In the data rows, zero lies at 4.5, halfway between 4 and 5.
Here is a table of points, one per row:
[4 5 3 5 3 4 3 4 7 6 5 6 7 6 5 3 3 5 6 4 4 7 8 5 5 5 7 5 4 5 3 1]
[8 4 3 3 5 5 5 5 5 6 8 5 6 3 6 2 4 3 2 2 3 1 3 3 6 4 5 5 4 4 3 5]
[3 4 5 3 4 4 7 2 2 4 3 4 4 3 5 6 5 1 2 4 2 6 4 4 5 7 7 4 3 6 6 2]
[2 6 2 4 6 6 4 3 2 3 4 2 2 8 6 4 5 6 4 8 5 5 4 6 4 5 1 3 4 5 2 3]
[4 1 2 4 3 6 7 6 5 4 4 1 7 5 6 6 5 4 6 4 4 7 3 3 1 4 8 6 7 7 4 3]
[4 6 5 6 5 6 5 3 3 7 6 4 7 3 5 4 5 4 7 4 4 3 3 5 2 9 1 7 5 6 3 3]
[2 5 6 3 6 4 5 5 8 2 2 5 5 5 5 2 6 6 6 5 6 3 6 3 5 1 2 5 6 2 7 4]
[5 4 5 2 5 6 3 3 7 6 6 6 3 3 3 7 5 3 7 6 3 3 3 4 3 5 2 6 4 4 4 4]
[3 4 2 1 3 6 7 2 2 5 3 4 0 6 5 5 6 6 2 4 3 6 5 5 5 4 5 6 5 3 0 6]
[8 4 2 6 7 5 6 5 6 8 6 3 3 4 8 6 4 6 6 7 5 4 7 3 6 3 8 5 5 3 6 6]
[5 4 7 4 4 5 4 3 4 5 5 3 5 4 5 6 8 4 3 3 3 5 5 7 5 5 0 4 5 5 7 3]
[5 2 5 6 5 4 6 4 4 7 9 5 4 1 4 6 4 5 0 5 7 3 4 5 7 1 8 5 8 5 5 5]
[6 2 5 6 4 3 5 6 4 5 5 3 3 5 4 5 2 6 1 2 8 4 8 6 6 8 0 6 5 5 6 5]
[3 4 1 5 6 4 4 6 5 6 4 9 5 3 3 3 2 3 2 6 7 5 7 5 7 6 5 5 3 6 3 3]
[4 5 4 6 4 5 6 5 8 4 8 4 4 4 5 5 4 5 6 6 6 1 6 5 6 7 6 7 7 7 3 3]
[1 3 1 5 2 2 3 3 3 3 4 2 4 6 3 5 5 2 5 3 4 4 5 0 5 2 6 1 3 6 6 4]
[4 5 9 4 6 5 4 5 6 4 6 1 5 6 4 2 4 6 5 6 3 5 5 2 4 6 6 5 5 2 5 5]
[5 9 6 5 5 5 6 2 9 3 5 3 3 6 2 6 5 3 4 6 5 2 4 8 6 4 5 5 5 7 4 4]
[6 4 7 5 4 6 4 6 4 5 6 9 5 3 4 5 3 5 6 2 3 8 6 4 7 6 5 6 9 5 4 5]
[9 5 3 4 7 6 3 5 3 5 5 4 5 5 5 5 4 3 6 3 3 4 5 6 4 2 5 5 3 5 4 5]
[6 6 5 4 4 4 5 3 3 4 4 4 6 4 4 5 8 5 2 5 6 3 8 1 6 3 5 4 4 6 5 3]
[2 7 3 5 3 4 2 4 6 5 2 2 3 5 6 6 4 5 1 3 3 2 4 4 3 7 6 4 6 5 5 8]
[3 4 6 4 3 1 6 5 3 3 4 5 4 6 4 3 5 2 7 4 2 3 1 4 6 3 6 4 7 6 5 4]
[2 6 4 5 6 4 6 5 1 4 5 6 1 5 6 5 5 6 4 6 3 6 6 4 4 3 4 3 4 4 4 5]
[2 4 5 8 7 7 6 2 4 5 4 4 4 1 4 1 3 3 7 5 4 4 4 8 3 9 3 4 2 4 6 3]
[7 3 8 5 6 4 3 2 5 6 7 2 0 5 6 3 3 5 7 6 5 6 6 4 5 5 3 4 5 5 3 3]
[8 7 4 2 2 1 3 2 3 4 5 6 7 2 6 0 3 6 5 2 7 6 4 7 4 2 7 4 1 6 6 7]
[4 4 5 5 1 5 2 4 3 3 4 2 5 3 5 1 6 8 4 6 6 2 3 3 4 4 3 5 4 3 5 2]
[8 6 4 4 4 4 4 6 3 8 1 9 5 5 9 6 2 5 4 4 3 5 4 9 6 5 5 5 1 5 6 8]
[8 4 3 4 3 2 5 3 2 7 7 4 6 5 5 3 2 1 6 4 7 6 2 5 5 5 5 7 6 1 8 8]
[9 4 5 7 6 6 3 5 8 4 2 5 3 3 5 3 3 4 7 7 5 5 4 3 6 5 4 5 5 3 5 3]
[7 6 6 2 3 4 7 8 3 6 5 2 6 4 5 5 6 3 5 5 6 7 6 6 5 3 4 9 0 3 5 7]
[5 5 1 7 4 4 6 5 3 5 3 2 4 5 3 5 4 5 2 3 6 7 4 3 5 5 5 6 3 5 4 8]
[2 6 3 2 4 4 3 4 4 5 5 2 3 6 5 8 5 2 2 6 4 7 8 1 6 5 4 7 4 7 4 6]
[3 3 4 5 8 4 4 1 2 2 6 6 6 4 6 8 5 5 5 6 7 4 4 5 3 5 6 7 5 2 5 4]
[2 6 4 4 7 5 4 5 4 4 4 7 3 5 4 0 5 4 6 5 4 4 5 5 5 8 8 4 4 3 3 4]
[3 3 4 4 5 3 3 1 5 4 7 9 7 4 3 6 4 6 3 4 3 4 5 8 3 4 6 5 6 1 5 5]
[6 3 4 4 5 6 3 7 4 5 6 8 5 6 4 4 3 2 2 3 3 4 4 4 4 2 3 4 3 4 5 7]
[5 3 4 7 3 3 5 7 5 4 5 3 5 4 3 6 5 5 6 3 3 2 4 6 4 5 2 5 2 2 3 7]
[6 6 7 8 6 4 3 6 7 4 4 1 2 5 4 3 6 6 5 6 6 6 2 5 4 4 1 8 3 3 2 4]
[6 5 5 8 5 5 5 6 5 5 4 5 4 3 3 2 5 5 4 8 4 4 6 5 3 8 0 4 6 5 5 3]
[2 6 8 3 3 3 4 5 5 5 2 5 6 6 7 4 4 5 5 5 7 1 4 3 2 4 5 6 5 3 2 3]
[4 5 3 2 7 7 6 1 4 6 4 3 5 5 4 5 0 7 3 6 2 2 5 5 4 5 3 6 7 8 6 5]
[6 4 4 7 3 5 4 3 5 2 0 2 5 4 2 4 4 5 5 4 5 1 6 3 1 0 7 6 7 5 4 5]
[6 6 4 3 4 9 8 4 2 4 8 6 7 5 1 6 4 5 7 3 4 4 4 3 1 2 3 3 9 4 6 5]
[7 3 3 1 6 4 3 6 6 2 5 7 6 7 2 5 6 3 3 4 5 3 4 4 4 6 5 6 4 6 5 3]
[3 7 6 5 2 3 5 6 5 4 4 7 3 5 2 4 3 8 5 3 5 6 3 3 3 5 5 7 3 7 7 2]
[7 6 8 7 4 5 3 3 4 5 4 9 5 3 5 5 4 5 6 5 6 5 3 5 5 5 3 6 2 4 2 3]
[2 4 3 2 4 3 4 4 6 2 6 3 5 4 4 4 2 6 5 4 4 4 6 3 6 4 2 5 6 6 1 7]
[2 4 7 4 4 4 5 5 7 5 5 5 3 4 5 5 5 2 4 4 5 6 6 4 5 6 3 6 4 2 6 3]
[3 1 6 4 8 3 5 3 7 5 5 6 4 2 5 6 4 3 2 5 7 3 2 4 2 6 4 3 4 5 3 6]
[2 2 6 4 7 5 2 3 7 6 2 2 5 5 4 6 4 4 6 4 6 7 2 5 5 6 4 4 4 6 6 5]
[5 5 5 5 5 3 4 7 6 4 6 2 2 4 4 1 5 5 1 5 3 2 6 3 5 6 4 4 6 3 6 3]
[6 5 6 7 5 5 7 4 5 4 6 3 4 8 7 5 1 4 3 3 6 7 4 3 4 4 6 2 5 3 3 5]
[6 2 0 7 8 0 4 3 3 6 5 4 7 5 6 7 6 3 3 2 6 3 3 5 4 5 5 5 7 4 5 7]
[2 8 4 8 5 5 6 5 8 6 6 5 6 2 4 3 4 7 8 5 4 4 5 4 5 4 2 2 4 2 5 4]
[4 6 6 4 3 1 4 5 4 8 0 7 7 4 4 2 5 9 4 5 5 6 5 8 8 5 7 0 1 2 4 4]
[0 1 4 3 1 7 4 3 3 4 4 4 4 5 3 4 4 3 3 5 4 5 3 3 5 3 5 3 3 6 6 4]
[4 7 1 4 3 5 6 5 6 3 6 7 4 6 6 4 3 3 3 3 5 8 4 5 0 3 1 6 1 3 5 6]
[2 5 6 7 6 5 5 6 5 4 5 7 3 6 4 3 4 3 8 4 6 2 5 2 4 9 0 1 3 5 4 5]
[4 6 6 4 3 6 5 4 5 3 2 3 3 4 5 6 4 2 4 3 6 5 3 6 5 4 4 4 4 7 4 3]
[4 4 4 3 2 5 4 3 4 3 0 5 5 3 4 8 6 6 4 2 4 5 3 2 3 5 5 4 4 6 5 4]
[2 7 4 5 2 1 4 5 3 5 5 2 6 4 2 5 7 4 2 4 3 6 4 5 4 4 8 5 2 4 3 6]
[3 4 6 8 2 7 3 4 3 4 3 3 4 4 5 5 8 4 7 5 4 2 4 4 4 2 7 5 7 7 6 4]
[5 7 5 1 4 5 5 4 4 6 4 5 5 3 4 5 4 3 2 6 5 3 2 4 3 5 5 3 3 3 5 4]
[6 2 1 2 5 5 6 6 7 2 7 6 3 3 2 4 4 2 5 6 4 4 6 6 5 3 3 4 7 4 3 4]
[7 2 7 6 2 4 5 4 5 9 4 9 4 6 2 3 2 8 3 4 5 5 9 7 5 5 4 5 0 4 5 2]
[6 5 3 3 5 4 5 8 4 5 5 3 4 4 5 6 5 6 5 7 5 2 6 7 5 6 7 3 2 4 5 5]
[3 2 5 3 3 2 6 2 4 3 2 5 6 5 7 6 8 8 4 4 4 6 7 2 6 3 6 4 5 7 5 7]
[6 9 5 3 3 7 5 4 5 5 7 4 5 8 4 7 7 7 6 3 6 8 5 5 2 3 6 0 3 2 7 8]
[3 4 5 4 4 8 4 5 5 4 3 4 3 5 4 5 5 2 4 2 3 5 3 5 6 5 6 7 4 3 6 5]
[5 5 6 5 4 3 4 5 5 2 2 3 4 4 8 6 5 1 5 4 0 7 5 7 5 6 5 2 4 6 5 4]
[5 6 3 4 4 6 8 3 0 5 6 3 7 7 4 6 6 6 6 2 2 6 5 3 3 4 1 5 7 4 5 5]
[8 1 4 6 4 5 6 4 7 4 5 5 4 2 8 1 5 2 6 7 5 3 4 7 3 9 1 3 5 5 4 2]
[6 1 3 4 3 4 2 7 7 6 3 3 5 6 5 5 6 6 5 5 4 5 2 4 4 4 4 5 6 4 5 2]
[5 7 5 5 5 5 4 5 4 2 7 4 7 2 5 5 2 5 3 4 3 7 4 6 6 7 4 2 4 3 3 6]
[4 1 9 4 3 3 4 4 5 4 5 4 5 6 4 1 6 5 7 7 5 4 4 3 3 3 6 3 5 6 5 3]
[3 4 4 3 2 6 4 3 3 4 5 7 3 6 5 4 6 2 6 4 5 4 5 6 6 4 5 4 4 6 3 7]
[0 5 5 4 3 5 5 6 5 3 3 3 2 6 4 7 6 3 7 5 5 2 6 1 6 1 6 4 2 5 6 6]
[5 6 5 4 5 5 1 7 4 5 5 4 5 2 4 5 4 4 6 7 7 8 7 5 4 2 7 2 5 7 5 5]
[4 3 4 4 6 8 5 5 3 4 4 5 7 6 6 6 4 3 3 3 5 6 2 4 5 4 6 4 6 5 4 5]
[8 3 4 3 6 5 5 4 6 6 3 4 6 4 5 4 4 4 3 5 4 0 3 6 4 4 5 4 4 7 3 5]
[4 6 4 2 4 2 8 7 4 4 6 2 6 6 5 9 2 4 7 4 5 2 4 7 4 4 3 4 5 4 5 3]
[3 5 5 5 4 5 2 4 5 4 5 3 7 5 6 3 6 4 6 4 6 4 6 4 5 4 6 5 5 4 3 2]
[6 4 8 4 3 8 4 7 3 4 7 4 5 4 7 4 5 8 5 3 5 4 4 7 5 5 9 6 1 4 4 7]
[8 6 6 4 3 4 5 9 5 5 6 3 6 4 6 6 4 5 6 7 7 5 4 1 7 0 0 5 7 3 3 6]
[2 3 5 3 5 2 4 3 5 4 5 1 5 5 1 3 7 5 4 3 2 7 4 5 5 0 4 4 4 6 4 4]
[4 5 6 4 6 3 7 5 4 4 3 5 2 4 7 2 5 5 4 2 6 3 5 5 5 4 2 3 5 3 5 1]
[2 5 1 2 6 6 4 5 4 5 4 4 4 4 5 4 4 6 2 4 4 5 8 2 5 6 9 2 5 3 4 5]
There is one direction along which these points spread out most. Take the direction at right angles to it along which they spread out most. Then take the direction at right angles to both along which they spread out most. Go by this last direction. For each point below, how far along it does it lie, from 0 to 99? 50 is the average, and the first point above lies past it. One standard deviation of the points above along it is 16.
[7 6 4 3 4 4 4 5 4 4 3 4 2 6 3 8 6 4 4 6 3 8 6 8 6 8 7 4 6 3 4 3] : 56
[2 1 2 5 9 3 3 6 2 5 5 4 5 2 3 5 6 5 7 6 6 5 4 6 2 7 2 7 7 5 6 5] : 30
[3 4 7 5 4 4 4 5 7 4 2 8 4 4 7 5 6 5 4 5 3 5 3 5 1 7 2 4 4 5 5 4] : 66
[7 4 4 7 3 5 7 7 2 7 4 5 5 5 4 3 2 2 4 7 4 6 3 7 4 4 9 3 4 6 4 5] : 50
[3 3 3 7 5 5 5 3 6 5 4 8 6 5 5 6 6 7 4 5 2 6 4 2 5 4 4 4 3 5 3 2] : 59
[3 1 7 4 9 5 2 2 5 5 2 9 3 6 0 5 3 8 6 7 5 3 7 3 6 7 2 5 7 0 3 3] : 59
[3 7 5 4 5 4 5 5 5 4 3 3 3 6 5 4 4 2 3 4 5 7 6 5 4 6 6 4 7 4 4 8] : 52
[5 5 3 6 7 3 8 5 3 2 8 5 6 6 2 4 5 7 2 7 6 4 0 3 6 4 6 6 6 7 5 7] : 27
[5 8 3 8 4 4 4 6 5 5 4 4 4 4 7 3 1 2 4 4 4 2 3 3 3 5 2 5 7 3 5 5] : 33
[8 6 1 2 6 4 4 4 6 6 5 6 4 4 6 3 4 6 4 1 4 6 3 4 7 4 5 4 3 6 5 6] : 45
[3 2 5 5 4 4 5 3 4 2 1 5 5 4 6 5 5 5 6 3 2 3 5 6 4 2 6 5 2 5 5 4] : 67
[4 5 6 5 4 3 2 6 3 1 4 4 4 5 4 5 5 6 5 5 3 4 3 6 4 0 5 4 5 5 6 1] : 62
[4 6 5 3 5 5 4 7 4 5 5 2 2 4 1 3 7 3 5 3 6 5 4 5 3 2 5 1 6 5 2 4] : 53
